128 stands for zero in the data rows.
Every row has a hidden score from 0 to 40. What is each row's score? 20 is about the middle. The score is a weighted sum of the row's numbers plus the product of two more (or one squared), each taken from its middle value.
119 154 187 158 159 186 103 135 092 182 144 069 121 156 156 185 133 175 065 168 054 154 121 146 12
144 117 119 137 140 138 131 132 115 143 120 131 131 128 105 132 104 134 130 134 123 164 105 156 23
126 112 151 142 140 112 126 119 147 133 144 104 119 123 169 170 139 172 086 111 093 135 128 111 12
165 099 100 135 145 114 127 106 132 122 118 145 123 139 100 126 091 147 144 132 146 141 127 123 23
141 114 123 140 118 067 113 089 159 104 128 110 117 133 156 132 129 162 114 104 119 106 147 097 12
122 103 116 137 114 066 150 109 167 125 130 121 127 126 128 141 167 147 114 086 123 116 141 078 15
136 112 111 145 173 130 160 147 107 144 125 145 137 138 097 144 102 139 120 135 126 194 112 173 23
122 141 109 123 127 105 108 108 149 086 114 128 144 150 126 116 103 104 161 136 169 099 138 121 14
137 118 130 155 147 135 124 123 112 167 125 125 127 127 120 157 124 164 102 143 110 166 115 154 17
144 110 101 104 143 109 134 147 131 134 106 149 130 122 115 137 121 127 152 133 149 136 123 133 23
138 122 110 131 131 130 133 125 116 127 114 117 131 143 111 128 093 131 142 125 135 130 126 161 17
125 154 125 134 102 135 100 126 127 094 124 114 142 154 125 105 101 111 150 149 145 097 135 142 18
153 120 126 138 130 144 141 145 118 145 122 126 125 131 097 127 105 130 130 126 124 155 115 159 26
117 136 133 110 130 115 123 145 149 112 126 167 123 101 144 117 132 130 124 117 153 138 119 107 22
124 140 124 121 087 127 102 095 138 111 102 103 124 141 131 103 136 115 145 133 126 079 159 109 22
176 057 071 130 165 071 140 090 132 137 134 130 122 129 100 132 087 138 173 114 155 106 172 094 30
143 128 108 136 137 119 149 140 121 122 117 130 137 137 118 135 095 129 147 119 140 137 136 174 25
132 128 134 135 103 120 106 117 136 111 124 122 112 127 148 125 126 149 118 130 119 131 136 131 16
166 095 095 114 149 101 141 133 138 135 120 151 125 122 089 138 112 135 167 120 145 132 122 135 25
141 116 134 123 135 146 134 146 117 147 117 137 117 113 111 131 133 140 117 144 123 164 095 131 18
103 146 176 188 189 144 093 086 126 186 155 050 113 172 156 224 130 196 049 147 043 146 145 129 3
111 117 153 119 111 106 127 138 144 126 126 138 108 107 151 123 162 144 103 113 131 118 123 104 19
102 179 151 107 104 162 133 182 118 106 127 130 152 122 155 101 124 090 142 135 133 107 121 161 25
117 098 099 144 122 094 137 085 129 154 147 118 121 125 135 139 153 123 137 077 111 101 140 090 19
101 127 153 120 149 109 160 160 147 136 150 148 107 077 165 131 169 145 087 095 129 142 121 099 17
056 145 133 104 117 128 166 109 094 099 193 138 113 087 187 098 168 088 085 094 128 136 135 060 10
135 143 135 126 145 139 156 164 115 127 128 153 141 125 109 132 151 131 123 157 139 150 091 128 21
141 117 107 117 145 140 129 136 137 153 120 124 136 120 112 142 126 132 160 115 120 103 154 135 29
133 120 149 170 147 119 102 108 131 151 132 096 128 153 142 173 129 173 086 146 080 146 129 128 12
166 118 103 145 120 093 123 107 145 085 133 135 144 148 103 104 097 121 146 139 154 121 136 124 23
131 119 114 141 133 120 136 123 110 124 113 139 129 142 113 133 085 125 142 130 151 149 125 167 17
148 131 124 141 110 142 107 131 116 105 122 108 135 150 121 107 102 129 133 145 119 120 128 148 29
121 151 143 133 118 138 122 124 138 105 125 130 136 134 129 105 123 101 142 135 149 109 130 125 19
159 106 118 121 153 139 146 150 123 143 125 146 135 122 094 138 117 131 144 131 136 159 100 145 25
113 134 140 124 111 138 135 138 120 130 116 126 126 118 135 119 140 125 122 133 133 127 125 137 15
131 131 130 124 098 124 118 114 143 109 130 125 128 137 107 102 140 111 136 137 142 102 125 108 23
160 065 088 126 175 109 171 130 103 161 145 157 125 103 114 144 118 121 169 119 142 119 137 100 33
147 107 103 145 115 091 124 094 153 107 121 115 135 153 102 117 132 144 141 119 144 092 167 111 23
160 110 108 125 145 117 140 131 126 124 121 142 136 139 103 129 104 130 152 136 137 148 109 153 21
117 153 144 107 136 150 147 155 145 120 144 149 134 107 131 108 158 097 127 139 144 143 107 115 14
153 136 132 152 103 136 095 105 139 119 132 089 130 160 122 122 119 129 122 143 106 100 145 136 16
134 114 129 154 121 132 105 097 134 136 121 095 113 150 123 135 114 149 118 127 107 128 140 146 13
120 148 137 134 109 151 118 127 107 102 110 111 136 143 140 104 094 115 138 144 142 124 122 158 17
121 139 158 117 129 150 141 164 105 159 120 135 130 126 127 135 171 133 104 155 102 150 102 133 30
129 137 127 133 094 138 093 114 123 107 114 102 126 161 117 106 084 113 152 125 135 098 137 163 20
168 091 095 148 162 093 119 088 156 146 125 125 118 159 076 156 119 156 131 110 117 131 145 118 23
109 168 145 114 125 158 122 165 108 127 117 135 134 124 137 124 118 106 130 154 149 132 108 154 18
153 099 099 141 135 102 113 106 150 136 134 114 133 133 109 129 114 133 167 110 134 079 170 119 31
147 109 112 116 134 091 137 131 170 113 133 156 112 089 146 116 129 152 133 116 146 137 134 105 20
168 093 115 143 150 110 133 101 145 144 122 135 119 131 096 143 129 158 119 137 125 152 130 111 20
151 102 122 133 185 118 161 135 138 177 131 133 130 110 105 169 168 169 106 114 108 159 123 116 18
150 114 114 142 134 135 130 131 125 120 123 130 138 133 105 127 118 135 139 139 133 147 119 134 24
150 114 117 126 128 112 126 113 142 150 115 127 123 138 105 138 149 149 125 117 107 127 147 114 29
132 141 133 129 121 116 125 115 144 122 133 133 115 120 160 141 133 158 103 127 109 146 128 139 7
143 113 120 127 128 111 127 121 148 144 111 131 127 125 125 140 147 143 131 115 115 119 134 120 18
107 143 133 120 091 112 107 096 159 078 145 110 135 149 129 093 143 098 139 114 152 082 146 088 15
161 123 121 143 110 112 115 115 130 080 122 122 139 164 108 100 093 119 143 136 133 117 123 151 37
143 101 149 189 225 140 105 075 144 213 160 069 110 162 105 237 123 210 054 140 051 192 144 102 15
126 099 105 123 124 098 138 111 134 156 130 121 119 124 126 143 166 131 127 083 110 121 133 089 23
120 150 157 132 125 174 123 162 087 154 119 125 130 132 127 138 149 134 103 160 100 147 107 148 27
142 118 125 133 128 132 120 142 118 133 121 134 131 128 102 132 122 131 131 146 133 148 106 138 22
086 160 150 105 065 139 141 148 122 110 135 124 126 111 157 101 155 112 116 103 119 114 124 124 14
123 133 142 114 111 119 119 120 148 107 139 134 113 095 169 109 137 140 106 115 123 132 139 126 21
151 117 127 153 148 130 132 112 134 138 126 124 114 146 112 140 126 158 112 142 111 148 122 126 16
105 166 136 113 089 145 108 131 129 090 133 100 140 135 158 086 115 107 142 135 131 093 141 141 15
120 131 121 133 121 121 106 095 129 114 117 120 119 137 142 135 103 146 113 130 123 147 147 154 10
119 110 132 124 121 089 142 127 161 108 125 140 119 110 136 112 156 143 108 104 140 116 130 091 12
120 152 126 101 126 141 147 159 127 136 113 126 141 113 142 122 163 119 129 134 118 115 108 135 7
105 159 131 130 067 124 080 107 141 084 123 094 120 134 181 082 101 115 146 122 131 071 172 134 19
099 156 163 111 102 137 117 145 127 117 129 096 121 123 194 120 138 142 098 109 101 120 138 129 14
142 126 117 124 130 139 141 141 121 131 120 136 124 118 109 124 129 135 132 147 128 150 105 136 16
120 156 140 119 113 139 121 132 132 108 121 134 132 129 119 113 117 102 142 150 151 122 112 134 15
103 147 146 116 128 115 123 134 155 109 131 169 119 093 150 105 138 116 129 085 157 112 123 116 32
170 092 087 130 131 081 138 106 162 124 113 128 130 133 093 133 125 132 160 103 136 098 158 113 23
130 136 131 132 113 119 109 104 142 116 128 118 126 108 163 115 121 142 127 111 123 107 154 120 31
144 132 134 167 148 132 104 103 116 141 138 087 120 171 125 151 094 160 096 130 092 155 134 152 22
108 152 146 131 123 171 135 169 096 146 118 128 140 128 137 130 115 120 118 141 121 153 106 189 15
123 149 123 113 119 157 135 158 099 130 110 134 138 132 126 134 112 124 135 139 125 151 117 183 16
112 130 122 136 134 107 124 081 164 100 162 150 121 130 131 118 145 092 135 116 162 096 144 058 30
147 126 115 127 141 130 142 146 112 124 122 127 143 152 096 129 089 123 147 124 137 138 122 164 27
129 140 124 117 129 130 125 141 126 123 115 137 136 129 121 119 113 116 148 150 146 142 113 138 18
123 124 127 111 116 128 129 141 128 139 117 135 133 117 125 131 131 117 141 126 140 119 131 148 19
127 135 141 125 119 156 124 163 107 144 124 135 125 111 113 128 141 122 119 152 121 149 092 137 22
139 129 115 122 153 101 142 132 164 110 129 178 132 124 093 134 114 119 140 143 182 150 096 103 29
127 145 142 115 135 151 133 156 131 117 120 152 135 127 114 123 117 098 141 147 154 142 091 148 15
090 167 174 100 085 171 110 144 106 116 128 102 133 111 157 097 151 111 100 132 110 120 122 130 13
096 171 161 118 100 146 113 149 129 102 129 143 118 101 176 096 129 119 117 113 138 123 122 130 26
081 165 145 113 147 154 134 135 116 125 139 161 119 113 162 133 139 072 139 142 167 117 120 116 32
107 178 154 106 134 155 130 174 104 145 112 150 134 126 139 135 122 111 127 156 150 133 086 161 23
131 136 119 114 089 102 108 120 151 092 138 135 116 110 159 095 114 130 138 124 136 113 154 111 20
135 132 143 122 124 150 129 151 110 143 115 147 121 120 110 126 138 130 116 152 125 165 087 140 23
096 114 122 102 161 127 197 154 122 149 169 179 110 069 147 144 193 122 102 095 131 177 093 087 17
113 149 118 132 132 115 130 120 151 097 131 148 136 132 137 118 115 092 143 131 168 107 135 119 14
148 098 105 129 132 121 141 123 105 144 123 128 126 123 138 132 112 122 162 127 132 108 144 124 24
147 114 133 135 161 133 139 137 128 158 121 122 127 128 123 149 149 154 113 132 099 149 129 129 21
155 117 107 112 132 126 145 148 120 123 125 129 136 129 106 127 106 128 152 130 133 137 121 163 23
137 122 112 112 132 128 150 141 131 142 113 133 137 110 119 128 162 122 143 122 119 127 118 133 15
155 105 109 137 131 126 134 119 130 135 128 134 136 121 116 132 113 144 136 124 130 141 120 147 21
142 110 123 112 147 136 139 144 125 142 119 152 122 111 102 137 130 130 133 139 131 157 095 139 18
141 125 137 141 130 147 099 108 127 144 128 095 126 141 126 143 103 145 113 119 096 137 139 156 32
147 130 138 154 163 155 121 118 118 161 143 099 137 152 110 171 133 161 090 138 081 164 127 137 19
134 117 129 123 137 149 122 150 112 159 121 127 123 111 120 143 129 145 124 136 108 154 117 140 24
118 152 129 103 111 149 125 154 107 110 113 112 142 139 144 115 096 114 147 130 129 116 123 165 20
108 153 135 122 146 122 148 138 139 110 145 167 127 111 143 123 136 105 129 127 158 130 115 119 16
168 087 108 136 180 115 150 138 134 177 119 151 124 120 083 174 143 157 120 127 118 171 107 129 23
126 092 104 131 128 136 128 115 085 147 135 122 115 133 130 136 094 101 170 125 141 087 163 125 38
153 093 101 125 154 092 139 127 147 134 114 164 126 112 096 140 126 147 144 132 149 142 126 122 25
128 150 151 142 096 158 097 129 110 124 126 094 134 143 150 123 119 136 114 137 102 111 127 162 20
117 141 142 115 137 158 135 168 109 145 103 145 134 121 122 134 121 115 134 134 141 147 082 165 15
107 135 153 135 114 110 127 126 145 106 147 121 117 112 173 112 152 147 098 099 133 098 159 095 18
113 138 126 107 124 133 126 154 112 133 098 128 133 133 126 137 105 109 153 138 153 115 121 164 18
142 125 128 133 126 117 127 127 122 110 106 146 128 126 113 117 114 125 129 130 149 139 114 139 21
145 136 121 128 116 118 126 132 129 108 121 129 144 148 112 114 099 120 142 131 156 121 114 147 14
120 081 102 130 095 044 129 053 172 082 160 114 118 127 128 106 139 141 125 061 141 089 180 051 15
125 156 135 125 098 130 120 130 123 093 127 118 153 134 138 096 125 120 135 134 128 108 129 135 22
136 126 124 121 124 118 129 130 156 099 146 144 134 118 105 107 139 104 132 132 148 140 113 104 18
105 121 137 122 094 115 135 116 137 131 122 122 119 110 126 124 158 134 118 114 118 129 125 113 19
091 135 146 109 108 127 151 134 139 128 147 122 119 105 133 120 174 121 108 104 127 121 129 091 20
116 157 159 110 136 175 145 173 100 144 135 133 142 112 121 124 171 112 107 159 124 142 094 132 17
151 078 093 140 121 098 117 091 113 124 147 122 129 142 134 116 095 105 180 114 138 076 160 105 30
139 117 137 138 155 141 128 117 125 165 123 118 132 136 112 173 129 161 099 116 097 170 117 159 15
075 171 152 116 174 166 167 134 105 114 185 170 116 084 188 115 162 066 109 128 153 144 113 086 18
106 153 144 096 128 173 148 210 100 157 115 141 141 102 136 131 151 112 129 139 126 139 097 162 19
143 139 132 144 119 135 118 121 124 115 121 104 138 160 120 122 134 133 127 142 116 120 133 133 16
144 107 100 119 129 105 122 118 133 120 110 125 131 142 108 134 096 122 159 124 155 111 144 142 18
156 077 080 151 138 090 124 090 106 126 151 116 124 150 121 134 078 120 176 125 154 074 183 106 34
092 166 127 131 126 135 126 129 125 099 137 141 131 130 161 115 111 093 144 137 163 104 135 128 16
150 118 128 133 110 125 108 099 138 118 123 107 122 128 126 116 121 131 130 125 113 101 138 133 27
104 157 136 120 125 126 131 150 141 109 119 146 132 130 139 104 114 107 132 113 157 122 117 138 16
117 133 133 117 119 121 126 127 141 104 129 145 134 125 128 114 135 115 134 132 149 137 128 114 21
148 108 106 131 138 103 144 142 136 116 120 151 136 126 114 130 120 129 148 125 145 126 131 142 23
160 065 083 137 153 098 145 094 102 148 140 135 118 123 127 130 109 118 172 112 142 100 167 082 35
116 142 132 109 138 154 137 172 124 133 139 157 140 107 119 126 155 112 127 152 140 159 102 124 29
152 075 092 126 148 110 147 120 094 149 148 136 122 119 126 137 105 112 176 113 143 098 157 109 34
109 099 122 117 110 086 162 113 156 114 150 140 121 107 126 114 174 136 107 094 138 120 138 077 20
117 156 155 131 128 150 131 153 111 122 120 147 135 115 144 110 122 117 118 143 138 148 107 157 23
135 114 153 140 163 136 136 144 126 175 127 128 126 121 138 181 161 180 083 146 086 177 102 116 19
090 165 157 104 150 192 140 179 105 163 125 156 129 090 134 133 153 105 112 158 140 180 078 139 25
149 114 138 150 156 146 114 116 118 165 133 105 122 149 108 154 110 154 101 127 094 161 127 150 24
122 124 134 122 124 149 146 160 116 148 129 150 131 096 122 135 163 136 115 137 126 146 108 119 30
143 111 114 110 191 124 193 189 129 163 106 186 140 098 097 163 152 131 139 134 162 185 079 135 21
084 141 141 118 099 135 158 144 123 116 152 133 125 099 172 099 164 117 105 108 125 124 134 112 11
158 121 120 157 154 129 108 103 134 150 142 091 123 154 114 151 114 150 105 125 098 135 139 131 24
159 098 109 135 148 121 148 135 130 133 124 152 129 122 092 130 113 148 129 139 138 163 102 131 19
141 132 127 128 121 138 124 148 125 116 117 128 133 139 111 120 110 123 147 138 142 127 115 152 20
156 108 110 106 143 107 144 156 136 126 115 157 149 118 105 138 129 128 151 128 150 126 112 135 20
133 137 126 124 118 123 117 124 142 112 120 139 134 128 124 116 116 115 145 143 155 112 140 117 25
144 124 122 118 121 125 139 149 120 132 126 137 145 124 107 125 146 124 136 122 120 118 123 142 23
120 129 128 116 112 093 117 104 169 099 126 156 109 105 147 106 118 131 123 104 156 127 148 094 19
119 145 137 131 130 150 136 148 101 128 121 130 142 143 125 132 101 130 121 135 127 162 119 183 17
089 156 151 115 116 132 119 127 136 111 126 150 118 108 160 099 120 119 117 114 151 126 142 118 20
132 135 156 150 146 152 118 134 125 168 132 105 117 138 127 165 141 165 088 149 084 165 114 134 16
162 111 097 121 123 117 120 119 136 117 120 121 134 143 099 124 105 123 162 114 131 103 138 146 29
127 117 114 110 138 121 121 147 120 141 107 126 137 133 113 142 118 117 155 125 152 105 133 144 23
129 121 119 126 117 109 125 126 146 108 128 156 110 102 157 113 129 143 123 126 131 150 134 130 18
132 123 098 131 091 117 101 087 112 101 130 081 117 155 147 105 069 098 179 123 147 056 180 134 18
126 133 121 120 144 109 150 134 150 126 108 158 131 107 129 114 124 118 140 113 155 133 116 128 18
169 110 119 134 137 113 138 130 144 107 140 154 143 122 090 113 139 131 136 149 140 146 109 108 25
132 119 161 172 192 154 114 112 124 196 162 081 120 142 124 201 134 179 076 137 070 160 129 130 17
138 127 129 137 159 151 150 144 102 153 125 123 134 131 106 142 105 134 113 134 114 172 118 167 27
100 164 158 116 108 157 120 148 113 113 154 115 138 108 150 098 146 114 108 127 123 123 118 127 23
133 111 149 179 189 108 113 085 144 184 148 092 124 153 151 231 144 209 053 134 064 156 145 105 12
090 153 192 172 149 142 090 100 121 177 139 056 109 173 188 216 147 186 052 150 049 132 132 125 14
120 145 176 150 132 166 086 119 113 168 129 086 117 153 141 167 130 152 075 157 069 140 127 141 15
124 141 126 122 108 123 114 144 133 104 126 136 143 140 127 111 118 102 149 142 153 110 127 138 21
110 149 116 129 121 101 124 130 145 096 108 134 139 150 132 108 104 101 151 121 170 094 135 138 12
